In the rows, zero is written as 128.
Rotation paths and how fast each direction turns (deg/step):
Each turn is a multiple of 5 degrees from 10 to 175, or 0.
Each row of a path follows its step; steps can be skipped.
path 1
step 0: [126 128 120 126 125 129 130 127 136 131 125 128 130 128 129 127 133 133
 128 127 122 121 135 124 118 137 127 121 125 132 126 129 127 120 121 125
 130 127 141 136 122 125 134]
step 1: [125 123 136 131 120 120 135 135 110 126 134 126 121 122 124 126 127 123
 131 136 127 133 128 125 130 128 128 127 122 129 130 126 131 130 127 129
 126 126 124 132 133 133 129]
step 2: [126 129 117 133 129 131 131 120 132 130 129 130 129 128 142 125 127 134
 126 125 134 132 125 131 125 130 126 123 138 134 122 131 120 129 135 136
 125 126 131 136 134 121 131]
step 3: [129 115 125 127 128 122 126 137 133 124 126 126 124 117 125 124 130 125
 135 127 119 116 131 124 124 133 131 126 124 133 129 127 135 125 119 127
 124 133 132 129 127 131 131]
step 4: [121 130 129 136 120 127 135 123 112 137 131 125 133 133 128 125 125 127
 127 133 136 132 126 124 125 132 131 132 129 126 134 133 127 128 125 126
 121 122 122 135 134 126 130]
step 5: [126 125 127 130 139 129 125 128 136 127 125 130 126 124 135 124 130 133
 127 125 124 131 132 131 128 137 126 118 124 135 118 123 133 129 141 131
 126 133 126 136 135 126 134]
step 6: [124 120 120 128 122 121 122 141 126 128 135 130 130 121 130 127 120 126
 131 134 130 119 123 122 127 135 134 132 132 129 133 131 128 126 119 126
 128 122 126 122 129 129 124]
step 7: [119 127 133 137 123 135 128 121 128 137 124 124 129 135 127 119 138 133
 126 131 131 135 134 132 121 131 131 129 123 128 122 130 129 130 123 130
 125 128 128 135 130 125 131]
step 8: [128 129 125 131 134 120 130 130 128 125 131 138 123 120 127 126 127 127
 127 128 124 125 124 126 139 136 129 117 123 139 129 127 133 129 133 125
 133 127 121 127 138 126 125]
step 9: [127 126 121 130 120 127 121 129 134 132 136 123 126 123 135 123 125 129
 120 136 131 129 123 128 116 131 133 131 128 122 130 130 121 127 124 131
 123 121 127 128 118 124 129]
step 10: [127 126 130 141 133 128 132 133 128 131 119 127 128 126 122 119 140 130
 136 125 137 130 134 130 126 127 125 122 122 133 124 129 133 132 124 128
 129 128 125 128 134 137 127]
Speeds:
[128 127 127 129 128 127 129 125 126 127 126 127 129 132 128 128 129 128
 130 127 129 134 127 130 129 129 128 126 129 131 128 125 127 130 128 129
 127 129 126 127 130 129 126] | 125
path 2
step 0: [139 120 126 133 140 127 122 131 124 117 123 129 121 129 125 136 133 121
 124 123 126 138 127 130 133 128 131 124 126 133 132 125 131 132 126 126
 134 130 131 141 122 129 121]
step 1: [120 124 126 131 142 124 128 123 123 129 134 135 123 136 137 136 136 131
 129 129 129 136 129 126 138 128 138 134 128 130 127 130 125 131 135 125
 129 141 126 124 121 126 132]
step 2: [131 121 126 140 130 124 132 128 121 141 133 126 121 120 124 133 133 130
 123 126 128 131 131 124 126 116 124 126 124 126 126 133 133 125 140 121
 130 128 121 129 117 128 127]
step 3: [135 128 131 128 132 126 126 131 131 132 124 130 117 132 126 141 127 130
 131 132 132 134 138 123 129 132 130 124 121 129 128 122 122 122 133 131
 119 122 129 132 115 142 130]
step 4: [124 125 129 137 125 132 124 134 128 127 132 125 118 138 125 127 139 126
 125 122 134 124 124 128 126 129 133 122 134 127 128 116 120 132 132 125
 124 141 124 133 117 134 126]
step 5: [121 132 134 141 137 124 130 133 119 129 122 137 116 124 127 131 138 133
 126 135 126 128 127 132 122 125 127 130 124 132 139 121 118 127 130 131
 134 129 125 130 128 125 133]
step 6: [130 130 126 132 133 116 124 131 125 127 119 128 127 124 125 141 133 114
 124 127 126 131 135 131 138 118 124 127 129 123 124 130 119 131 126 134
 129 136 126 136 121 131 127]
step 7: [120 125 128 128 136 124 130 136 114 124 134 128 129 135 125 137 129 130
 126 132 134 132 133 132 142 133 127 125 130 127 131 127 124 121 133 120
 121 132 116 126 125 131 123]
step 8: [128 123 137 137 124 114 117 123 121 132 127 128 128 124 124 137 130 132
 126 124 130 129 125 131 121 125 128 130 130 128 132 121 131 121 139 121
 118 132 127 131 119 121 126]
step 9: [126 130 120 130 126 132 122 127 118 126 115 129 119 132 122 139 128 125
 126 135 124 126 128 128 126 128 133 122 120 128 128 130 120 125 140 124
 121 130 139 127 121 132 131]
step 10: [127 129 130 131 120 130 134 130 123 130 125 126 128 136 130 126 139 121
 118 117 123 141 129 130 132 125 134 124 124 134 135 122 115 126 132 125
 122 133 126 128 125 133 125]
Speeds:
[130 130 127 127 125 128 130 128 128 128 127 126 127 129 127 128 127 129
 128 126 129 132 130 127 131 128 124 127 126 128 126 127 126 126 125 127
 129 126 127 129 129 131 126] | 100
[129 130 128 128 129 125 127 128 125 126 127 128 130 125 126 130 124 128
 127 128 128 128 124 128 130 131 127 128 129 127 129 128 127 132 128 127
 128 130 127 128 130 127 128] | 45
path 3
step 0: [130 125 140 131 122 124 119 127 135 127 132 133 132 133 132 130 122 138
 129 125 130 125 127 122 131 138 142 134 136 124 117 135 126 133 137 133
 129 123 123 131 125 127 127]
step 1: [121 124 128 125 121 124 124 127 129 120 133 132 121 133 120 124 136 129
 144 133 121 125 128 122 135 125 119 130 131 120 119 130 126 126 132 124
 127 125 135 123 143 130 131]
step 2: [119 146 134 126 126 124 128 137 129 123 121 119 131 135 134 135 121 118
 134 127 122 113 129 130 129 125 127 131 130 129 132 135 129 127 126 127
 125 129 124 123 134 128 130]
step 3: [129 132 117 132 132 125 127 133 134 133 125 133 132 132 133 135 130 134
 130 120 131 129 129 130 125 140 139 124 134 126 125 138 130 132 126 134
 125 124 136 129 140 118 138]
step 4: [127 127 143 124 129 132 132 121 136 120 128 130 123 125 132 126 127 136
 138 125 116 136 126 120 128 141 131 133 131 126 124 130 130 135 138 125
 129 133 121 129 135 125 130]
step 5: [132 140 128 127 122 125 114 126 124 121 131 130 132 133 127 121 132 134
 132 130 119 121 119 114 125 125 121 133 127 121 136 136 125 127 122 126
 123 124 129 124 136 132 127]
step 6: [122 130 132 125 123 126 137 137 133 136 124 122 139 132 132 132 135 123
 135 128 128 116 131 124 119 132 128 130 132 131 123 127 132 136 117 124
 124 121 128 126 137 119 123]
step 7: [124 138 121 131 123 139 137 126 136 124 129 128 127 122 128 129 128 130
 129 121 122 131 130 128 131 136 136 118 136 127 135 134 132 135 132 121
 123 127 141 136 135 127 131]
step 8: [130 136 138 127 128 118 132 128 125 126 129 126 122 122 131 115 124 139
 127 125 124 127 116 119 115 133 137 133 136 123 126 134 126 131 135 132
 122 131 125 129 124 128 129]
step 9: [124 132 136 127 120 120 124 123 138 129 135 128 138 123 120 122 135 133
 133 129 129 130 127 120 123 128 119 131 120 127 123 130 127 119 122 129
 128 117 138 128 138 124 127]
step 10: [118 136 139 127 122 132 130 134 138 129 134 125 136 135 125 130 135 120
 131 121 124 116 123 131 133 131 130 129 136 130 130 123 133 137 124 127
 126 134 136 130 124 134 121]
Speeds:
[131 127 128 129 127 126 126 129 131 126 132 128 127 127 129 126 128 131
 127 131 126 130 129 129 127 128 128 127 129 130 127 130 129 128 130 127
 127 129 127 125 127 126 127] | 90
[127 128 130 130 129 125 128 126 130 133 128 129 133 128 131 129 129 128
 128 129 127 127 130 128 128 127 130 125 128 129 130 129 128 125 127 129
 131 127 128 127 128 127 128] | 110
path 4
step 0: [125 127 127 130 123 138 132 128 125 134 128 126 133 132 122 128 130 138
 111 120 138 119 127 122 134 126 129 132 125 124 119 124 129 127 134 132
 126 137 124 130 129 126 138]
step 1: [135 132 123 126 134 126 120 130 126 125 120 138 124 128 138 131 130 124
 122 125 123 133 136 136 128 122 131 140 135 135 128 123 125 128 128 132
 137 129 128 122 139 121 125]
step 2: [134 130 137 116 120 126 136 129 137 131 126 132 133 116 127 127 129 129
 124 135 130 129 123 132 131 135 136 127 135 126 123 136 129 126 132 131
 121 137 120 126 121 125 123]
step 3: [128 135 126 132 123 128 120 123 128 133 135 129 129 128 122 128 130 129
 130 121 123 131 125 129 114 128 125 130 132 123 122 128 132 131 137 125
 150 122 127 130 122 126 125]
step 4: [129 127 131 124 124 134 127 133 133 129 118 129 126 132 122 119 134 130
 124 126 134 126 131 132 118 123 130 122 117 130 127 131 135 137 123 134
 119 130 123 137 137 125 124]
step 5: [120 133 129 133 126 122 125 119 120 125 120 141 126 131 133 119 125 129
 124 134 130 126 124 121 127 124 134 141 137 128 119 127 127 130 123 126
 130 125 129 128 124 131 137]
step 6: [141 135 130 116 126 135 133 119 124 122 132 126 127 119 127 131 140 139
 121 125 133 135 127 130 128 127 124 136 126 130 133 129 123 126 133 123
 124 127 127 134 134 124 127]
step 7: [128 122 124 133 120 125 129 128 128 133 120 131 129 130 120 136 133 122
 127 130 121 140 127 134 135 122 133 129 134 116 122 126 121 135 128 130
 137 135 124 134 127 131 126]
step 8: [133 120 135 126 134 130 127 124 138 137 129 132 126 128 123 120 130 129
 120 125 130 128 124 126 123 140 128 131 126 133 124 119 132 135 131 117
 126 130 128 123 129 117 122]
step 9: [120 137 125 118 133 126 128 116 124 132 128 135 124 131 127 133 123 121
 132 127 127 124 132 127 125 123 132 132 131 123 132 126 137 134 132 142
 127 126 115 136 126 126 129]
step 10: [134 132 131 131 120 135 125 124 127 118 127 130 112 126 123 123 122 137
 127 131 126 126 123 133 126 121 134 127 134 133 125 128 127 125 125 122
 123 130 133 131 125 124 112]
Speeds:
[129 128 128 128 128 126 130 129 127 127 129 129 129 125 128 129 133 126
 127 131 129 129 128 130 131 128 128 127 126 128 126 128 128 127 129 127
 131 125 128 128 125 129 124] | 80
[128 128 128 126 131 130 129 125 126 128 127 126 130 124 128 125 130 127
 128 126 126 131 128 129 126 129 128 126 127 130 130 128 130 126 126 127
 128 128 129 126 132 126 127] | 155
path 5
step 0: [123 130 125 131 129 133 138 116 116 122 125 136 130 125 122 130 133 125
 125 128 129 140 119 122 123 123 133 120 129 139 129 127 132 122 129 127
 132 133 126 136 136 134 130]
step 1: [119 135 123 135 130 130 130 127 126 118 130 133 127 134 137 135 118 127
 136 126 135 134 122 124 125 128 121 134 123 139 125 137 125 118 135 131
 129 127 135 126 132 133 131]
step 2: [128 127 129 138 130 138 124 120 121 131 129 130 120 126 128 136 130 119
 127 127 127 131 124 119 118 130 128 138 125 141 133 122 130 132 130 130
 129 120 129 127 143 131 124]
step 3: [123 136 128 135 131 129 141 126 125 119 115 136 123 130 129 133 130 126
 124 130 128 141 119 119 127 123 136 130 130 131 127 124 128 132 132 126
 137 132 135 131 132 133 129]
step 4: [126 125 125 135 120 130 132 125 129 121 136 138 125 131 138 139 121 124
 131 134 129 138 118 125 123 127 125 138 121 130 124 132 126 126 134 132
 117 124 132 133 134 134 131]
step 5: [128 132 130 138 127 130 126 115 123 122 123 125 111 128 130 124 130 119
 129 134 124 130 125 118 122 129 129 132 123 134 132 122 135 124 126 123
 128 120 131 127 136 137 132]
step 6: [119 132 125 135 128 130 137 129 137 119 116 140 120 132 132 130 119 128
 129 126 129 133 122 115 122 123 131 132 125 126 125 120 127 135 134 126
 126 128 129 122 130 126 125]
step 7: [138 128 133 126 113 137 132 121 128 125 127 134 126 126 133 136 126 121
 130 130 122 137 117 120 123 127 125 138 128 129 130 127 126 129 132 125
 117 127 123 128 127 137 132]
step 8: [127 131 118 136 128 125 131 118 126 117 124 127 113 128 134 124 128 131
 139 133 123 131 125 119 124 128 128 130 135 126 131 125 126 127 123 115
 126 126 130 126 131 138 133]
step 9: [120 121 128 130 121 137 127 122 135 124 126 134 126 132 133 122 113 130
 130 126 130 132 120 119 119 121 133 131 125 132 124 121 125 133 130 117
 119 129 126 120 132 125 126]
step 10: [133 133 128 122 121 133 133 110 127 124 121 125 130 125 137 129 125 120
 131 124 122 139 123 120 121 128 119 129 129 129 132 121 123 128 129 125
 130 128 121 122 121 134 130]
Speeds:
[127 132 128 129 130 125 128 125 128 125 125 129 128 127 128 129 128 130
 128 130 125 126 131 129 129 128 128 126 130 129 130 129 130 129 128 127
 129 132 130 129 128 127 127] | 140
path 6
step 0: [125 136 113 130 130 123 128 124 130 134 125 120 133 135 131 133 119 129
 123 125 129 127 130 118 120 135 132 127 131 138 127 128 126 122 112 128
 122 136 140 125 136 130 126]
step 1: [132 120 139 123 135 124 130 136 128 126 124 120 138 125 135 129 122 131
 132 122 133 126 123 130 138 124 131 123 131 140 132 122 120 121 129 127
 125 138 135 128 133 134 114]
step 2: [130 116 128 139 132 132 138 134 126 139 131 128 127 123 129 115 134 126
 129 126 130 119 126 137 121 128 120 127 126 124 127 123 129 123 131 139
 126 141 133 121 125 134 128]
step 3: [126 125 130 126 127 124 121 117 127 128 118 129 119 127 120 125 146 127
 121 129 127 128 130 127 118 126 137 127 118 128 124 127 120 122 124 126
 130 141 135 129 133 134 135]
step 4: [128 132 140 126 125 117 127 129 132 127 135 120 135 136 130 130 131 140
 127 128 119 123 135 117 130 122 135 131 129 129 125 121 122 131 132 135
 126 134 136 121 135 121 138]
step 5: [127 130 126 129 122 123 134 132 127 132 137 117 133 128 133 126 125 134
 121 121 132 122 127 127 126 135 125 107 123 137 129 124 131 117 134 127
 119 132 120 133 132 125 136]
step 6: [127 117 134 126 129 135 122 125 137 132 134 120 125 131 132 124 137 120
 120 126 125 123 136 131 132 132 130 126 120 140 133 119 132 129 131 127
 133 132 121 133 125 137 115]
step 7: [125 131 117 134 124 124 120 126 121 140 127 124 135 125 128 120 133 124
 123 126 124 125 130 124 132 128 128 137 121 128 128 126 129 136 127 147
 133 128 134 127 142 136 125]
step 8: [125 126 118 121 125 125 127 122 129 119 128 125 132 120 135 137 122 129
 126 128 121 128 125 125 125 124 126 132 125 136 125 127 123 112 121 128
 129 139 128 121 146 131 130]
step 9: [136 127 136 133 134 135 137 138 129 130 126 122 127 123 137 131 120 126
 125 124 118 114 125 118 136 127 133 126 124 134 120 125 127 123 131 122
 125 137 139 123 123 131 124]
step 10: [125 120 127 139 131 130 131 130 122 128 129 117 126 127 125 127 137 123
 127 112 135 121 123 127 119 122 127 117 127 123 131 125 128 124 134 133
 139 134 138 137 128 132 130]
Speeds:
[125 131 127 130 129 128 128 127 127 127 129 128 129 131 129 127 129 127
 129 130 131 130 132 128 128 128 130 130 128 128 124 129 126 126 129 128
 130 127 130 129 131 129 128] | 95
path 7
step 0: [129 129 121 136 125 136 128 126 118 126 128 125 120 128 132 141 126 144
 130 123 127 129 122 127 121 136 117 123 129 126 132 124 124 131 132 129
 133 129 139 136 135 127 119]
step 1: [130 127 114 134 112 124 134 127 129 115 128 121 131 131 133 133 141 129
 129 126 136 125 126 129 131 128 127 141 129 125 129 124 131 131 127 136
 127 129 133 130 138 127 121]
step 2: [132 128 121 138 130 119 129 127 129 133 132 134 117 131 136 137 131 129
 136 125 123 113 122 132 119 132 125 129 124 130 125 119 130 123 129 134
 123 127 135 130 131 122 115]
step 3: [130 123 126 138 121 119 133 130 115 128 119 123 125 133 126 135 136 133
 140 120 135 124 118 130 126 128 122 127 126 131 133 133 121 129 123 138
 132 128 127 124 138 133 127]
step 4: [137 118 119 136 111 131 129 133 128 128 130 128 127 129 134 136 134 144
 129 129 122 126 117 131 124 132 129 126 125 126 134 123 132 125 131 125
 130 132 123 134 126 125 117]
step 5: [127 119 114 136 127 126 130 119 124 120 128 125 124 125 143 135 141 126
 136 123 135 125 124 134 128 133 131 130 122 132 130 119 123 128 130 134
 132 125 134 132 127 134 133]
step 6: [133 126 121 132 117 123 127 129 122 125 127 131 117 123 131 128 138 129
 142 133 122 123 125 129 125 124 130 117 131 134 128 127 135 125 126 137
 126 134 133 119 134 131 114]
step 7: [136 118 126 128 128 120 127 130 125 125 119 121 117 130 129 138 137 140
 135 116 127 121 132 139 130 125 131 128 121 130 135 125 122 136 121 125
 129 130 127 129 127 130 122]
step 8: [136 128 120 134 121 123 135 128 129 119 116 126 129 124 132 140 135 135
 132 134 125 130 122 134 121 137 134 116 124 134 127 132 136 129 136 133
 133 126 126 135 129 131 126]
step 9: [126 126 113 124 123 130 126 118 123 130 127 122 120 120 135 137 137 134
 135 125 124 130 128 133 135 135 124 129 126 141 137 128 131 126 122 123
 129 126 140 131 132 126 122]
step 10: [135 136 121 132 123 122 127 133 131 119 125 120 116 132 125 128 142 134
 134 127 129 132 128 130 131 129 133 121 121 128 121 118 132 134 127 135
 135 124 138 127 134 127 117]
Speeds:
[128 126 128 127 126 132 126 128 126 128 130 126 128 129 126 128 126 128
 129 128 128 129 128 126 129 128 127 125 130 131 130 129 127 128 123 129
 128 128 129 127 132 129 126] | 120
[127 129 127 130 131 127 129 126 127 125 126 127 128 128 128 127 128 130
 129 125 130 128 131 124 128 129 130 130 125 127 128 128 128 126 125 128
 132 129 127 127 130 128 131] | 160
path 8
step 0: [129 130 128 125 126 139 137 128 116 127 133 131 131 130 128 118 130 135
 118 121 126 126 129 139 132 132 123 129 127 132 130 122 122 118 126 124
 128 123 136 126 134 129 127]
step 1: [137 123 131 127 137 113 137 129 133 127 123 136 132 129 132 133 124 135
 127 131 121 130 125 127 135 132 128 129 129 124 137 129 133 134 129 133
 125 115 132 129 128 127 129]
step 2: [130 123 127 130 129 128 130 125 122 129 139 135 132 125 130 130 131 124
 139 138 130 133 126 124 125 119 122 126 131 127 131 136 118 125 123 130
 134 138 134 137 128 129 134]
step 3: [132 127 129 131 131 128 122 128 131 123 126 126 135 124 121 120 133 122
 123 132 136 120 123 124 121 131 133 136 121 129 123 118 126 128 128 139
 137 122 121 134 123 132 124]
step 4: [130 132 122 128 137 135 135 131 125 127 134 130 126 128 131 131 134 126
 123 127 118 125 126 142 118 125 134 127 130 128 122 118 124 125 132 123
 117 128 134 125 132 136 127]
step 5: [127 116 130 128 130 117 126 127 136 133 124 132 122 124 129 137 126 125
 122 131 124 131 135 124 129 129 132 132 118 128 136 135 136 132 130 130
 125 131 135 128 133 135 118]
step 6: [131 132 128 133 123 130 133 124 122 124 127 121 128 125 123 128 132 127
 130 135 140 126 139 123 121 125 119 124 133 125 131 132 124 125 114 121
 130 136 137 126 134 128 125]
step 7: [126 129 126 130 133 125 129 128 128 131 122 125 132 122 114 130 120 129
 120 132 132 120 129 130 127 130 141 132 132 128 132 119 127 132 126 132
 131 122 122 124 118 116 130]
step 8: [125 131 122 125 129 125 129 121 125 131 131 131 125 131 133 128 130 128
 134 134 127 133 135 137 125 127 136 121 139 135 120 131 124 130 136 126
 112 131 127 129 121 135 132]
step 9: [123 120 131 129 125 124 124 125 137 138 123 134 123 125 128 119 123 128
 121 127 136 129 128 123 138 126 125 126 122 128 127 130 131 120 128 126
 127 135 119 132 128 136 116]
step 10: [133 136 131 138 131 129 134 132 131 120 121 122 124 133 127 127 127 134
 130 123 133 124 126 122 119 126 117 124 134 117 124 122 130 128 128 117
 124 135 127 124 126 128 132]
Speeds:
[128 130 128 130 128 126 127 130 126 129 125 128 126 125 128 130 128 127
 129 129 124 131 128 126 130 126 129 128 129 132 127 130 127 127 130 128
 128 128 131 131 127 128 127] | 110
[130 129 128 129 129 128 129 130 130 127 128 127 129 126 127 130 129 131
 126 130 124 127 126 129 127 129 130 125 129 126 129 127 127 129 130 124
 128 128 125 129 129 125 128] | 115
path 9
step 0: [130 134 124 136 127 124 120 130 122 116 134 115 135 133 126 139 124 131
 126 129 130 122 127 127 130 133 123 130 127 124 123 124 134 130 129 133
 130 115 118 125 132 117 130]
step 1: [123 130 120 131 122 124 135 116 132 127 123 124 125 141 136 139 130 134
 134 130 132 121 135 122 128 128 128 128 122 126 126 125 130 134 126 136
 129 126 126 129 133 115 137]
step 2: [124 127 123 135 127 130 117 123 136 130 117 126 122 126 129 136 127 127
 130 128 127 111 134 121 128 127 124 129 135 133 116 119 132 129 124 140
 128 125 123 133 128 128 127]
step 3: [129 126 118 131 137 129 123 124 127 123 113 118 116 132 119 123 127 127
 128 136 133 123 135 128 129 134 127 124 120 136 125 124 134 132 131 135
 132 124 128 120 126 128 131]
step 4: [125 125 119 130 130 119 125 122 118 125 121 125 133 125 116 130 119 126
 123 131 134 121 129 122 134 120 123 117 126 126 127 133 128 135 123 140
 133 125 126 125 129 118 123]
step 5: [126 124 117 139 133 121 140 128 128 128 120 126 128 129 133 129 139 125
 128 137 130 122 123 126 125 120 118 126 122 123 124 133 140 128 126 139
 130 128 128 133 132 125 123]
step 6: [125 127 120 136 136 133 121 130 132 122 121 128 131 129 125 124 130 128
 131 121 120 130 124 123 123 125 116 127 134 123 118 133 138 134 123 134
 132 119 120 125 138 125 134]
step 7: [125 136 118 124 125 125 131 133 140 125 118 127 128 132 126 127 130 123
 130 131 128 129 131 128 132 134 125 120 132 124 128 131 141 142 137 132
 138 129 123 119 132 120 133]
step 8: [115 129 127 125 123 128 126 133 129 123 116 121 132 130 134 127 120 126
 130 132 128 123 133 133 140 128 123 128 133 123 116 135 130 134 132 136
 129 124 121 134 135 121 116]
step 9: [120 123 124 125 125 130 136 133 126 125 116 120 130 129 133 127 137 118
 123 128 133 125 142 129 127 124 123 129 121 131 114 133 132 134 129 128
 122 117 129 126 128 125 135]
step 10: [132 135 125 123 131 130 119 133 129 124 120 128 127 129 128 129 132 127
 125 122 125 119 133 131 134 115 130 112 127 125 123 134 132 134 124 134
 124 111 123 130 124 125 134]
Speeds:
[126 131 128 128 130 127 127 128 128 127 129 133 127 130 128 130 131 126
 130 128 128 125 128 127 125 125 129 130 127 127 127 129 127 130 127 128
 126 128 128 128 130 130 130] | 85
[125 127 129 131 127 126 130 127 128 132 128 124 129 130 129 130 128 128
 125 128 127 129 128 126 127 125 127 128 127 126 129 130 126 126 129 127
 125 127 128 130 129 127 129] | 90
[130 128 126 128 129 127 128 125 127 128 126 131 125 130 126 132 124 127
 128 128 129 129 128 127 127 126 127 129 127 130 129 126 129 124 127 130
 130 128 127 128 125 130 128] | 35
